Each row is where one point has got to under a steady rotation. How many steps took it there?
The counts run from 0 to 121.
[104 174 172 118 116 135 118 129 161 156 143  80 123 148 117 110 104 148
 129  82 130 152 110 118  98 137 119 138 101 119  75 137 159 185 107 140
 162 152]	70
[123 170 140 154 124 145 148 113 136 160 113  66 154 162 166 119 118 151
 120 105 123 116 142 110 141 123  74 147  87 128  98 132 192 151 116 161
 145 135]	88
[152 160 154 148 109 100 138 143 137 174  95  63 106 104 169 143 111 155
 124 103 111 151 161 112 136 110  98 145 116 161  91 107 160 139 132 139
 164 129]	101
[121 174 185 165 137 103 117 143 138 145  61 106  91 152 149 131  96 125
 111 131 125 132 156 105 115 128 103 126 105 160 112 130 157 186 137 139
 124 154]	40
[129 141 144 113 106 124 107 147 159 146 130  78  77 121 108  81 121 157
  87  95 141 147 114  95 111 147  72 138 110 122 120 147 158 172  97 132
 130 166]	64
[160 164 147 155 146 146 121 144 117 128 102  90 107 172 140  89 128 126
 129 154 150 102 130  97 124 140  96  98 124 166 124 117 174 192  95 145
 140 149]	33
[195 150 155 132 137 115 109 155 118 136 125  70  92 105 121  93 114 149
 129 107 151 149 150 113 125 139  88 115 147 163 119 105 162 175 101 136
 160 141]	19
[105 176 177 114 123 137 116 122 159 160 142  79 133 144 119 105 111 145
 133  87 130 151 109 117 104 136 121 139 102 126  71 134 161 184 100 145
 165 141]	71
[157 163 156 160 147 140 118 146 121 125  99  92  98 172 140  90 123 128
 122 150 152  97 129 102 121 137  94  98 125 171 125 118 167 193  99 148
 138 152]	34
[142 166 178 171 139 116 113 156 133 126  82 102  80 169 137 111 105 130
 107 134 142 105 140 114 113 135 102 109 125 175 124 124 154 190 125 150
 132 157]	37
[129 172 162 144 128 117 128 127 136 156  64 102 106 136 167 120 118 119
 124 135 118 150 147  74 134 109  81 128  96 138 102 133 168 175 108 119
 104 161]	44
[125 144 147 115 104 124 113 148 162 145 138  82  83 131 106  84 114 159
  93  84 143 147 111 101 106 149  79 138 110 116 116 147 154 177 101 132
 133 170]	65
[127 173 155 144 134 118 131 131 167 137 116  64 115 164 122 129  82 156
 100  82 130 108 151 129 137 119  92 146 111 121 120 141 171 168 139 177
 154 130]	83
[160 153 127 156 102 125 141 173 132 155 135  64  84 147 140 115 100 159
 131 121 141 132 130 112  97 158 132 118 126 153 102 103 153 176 121 130
 193 152]	112
[138 161 138 159 117 153 147 117 127 155 122  69 149 157 173 107 135 153
 117 107 130 108 130 110 143 121  62 136  97 148  98 125 186 143 105 156
 139 140]	90
[178 154 163 133 152 123 104 146 107 137 106  82 103 111 119  83 118 134
 127 126 153 149 157  97 115 153  81 117 126 160 123 115 174 188 100 132
 141 143]	121
[153 163 164 166 143 131 117 154 127 120  95  98  91 173 137  95 117 129
 113 145 151  98 128 108 118 139  94 102 129 175 127 119 160 191 107 150
 134 154]	35
[188 146 102 138  99 128 147 157 127 157 128  56  91 117 157 103 120 159
 127 115 137 143 141  89 141 130  84 123 127 137 114 109 166 156 100 121
 159 153]	107
[148 160 170 169 102 100 138 150 142 161 106  72  97 129 168 141 108 164
 110  92 118 126 144 137 131 109  99 136 128 179  95 106 145 141 136 153
 162 140]	98
[123 151 152 120 103 126 113 145 164 143 141  80  84 137 105  92 107 159
  99  77 143 151 110 105 103 148  89 135 111 111 107 147 152 179 107 132
 138 173]	66
[144 159 141 162 113 150 145 122 125 151 126  72 143 157 176 102 139 156
 115 106 133 103 125 116 143 119  59 126 107 156  99 124 180 143 101 158
 137 148]	91
[127 162 143 139  90 119 131 152 173 148 110  95  59 164 154 112 121 142
 111 128 127 122  96  89 125 104 110 107 126 149 101 128 132 174  95 123
 132 180]	51
[166 158 134 135 111 107 142 142 131 176 100  58 109  98 170 130 119 154
 130 115 116 157 163  93 145 112  85 143 114 149  99 109 169 138 115 130
 158 129]	103
[155 180 140 140 144 134 137 141 125 145 102  73 124 156 136 121  84 127
 157 133 137 146 161  91 114 144 130 120 109 117 104 116 178 204 121 130
 167 139]	27
[180 151 115 132 106 118 145 147 127 166 113  54 103 103 164 115 122 157
 131 118 127 152 154  86 146 118  79 135 120 138 108 109 171 145 103 123
 155 140]	105
[119 175 177 153 136 106 124 134 136 155  55 106 100 141 159 130 104 121
 120 134 119 147 157  88 122 119  94 133  98 146 105 132 165 181 126 129
 113 155]	42
[140 170 160 132 140 116 115 134 167 123 124  67 105 157 112 115  97 157
  93  82 137 104 140 132 144 111  86 138 127 130 128 139 165 167 124 181
 149 129]	81
[119 172 142 152 125 140 147 115 141 159 110  65 149 161 158 125 108 151
 117 101 122 118 147 111 139 124  81 151  85 120 100 135 193 154 126 163
 149 131]	87
[192 148 157 130 135 118 111 152 111 145 125  70 100  97 128  91 124 149
 131 113 148 150 148 110 123 140  85 117 141 172 113 102 165 168  98 136
 160 136]	18
[149 161 162 155 110  97 139 145 139 172  97  69 102 111 168 146 109 157
 120 100 114 144 156 121 135 110 101 144 119 166  92 107 154 140 134 145
 165 131]	100
[118 173 183 161 138 103 122 138 137 152  57 106  96 146 154 134  99 120
 117 132 121 140 157  94 118 122 102 132 100 155 108 131 160 184 134 136
 120 154]	41
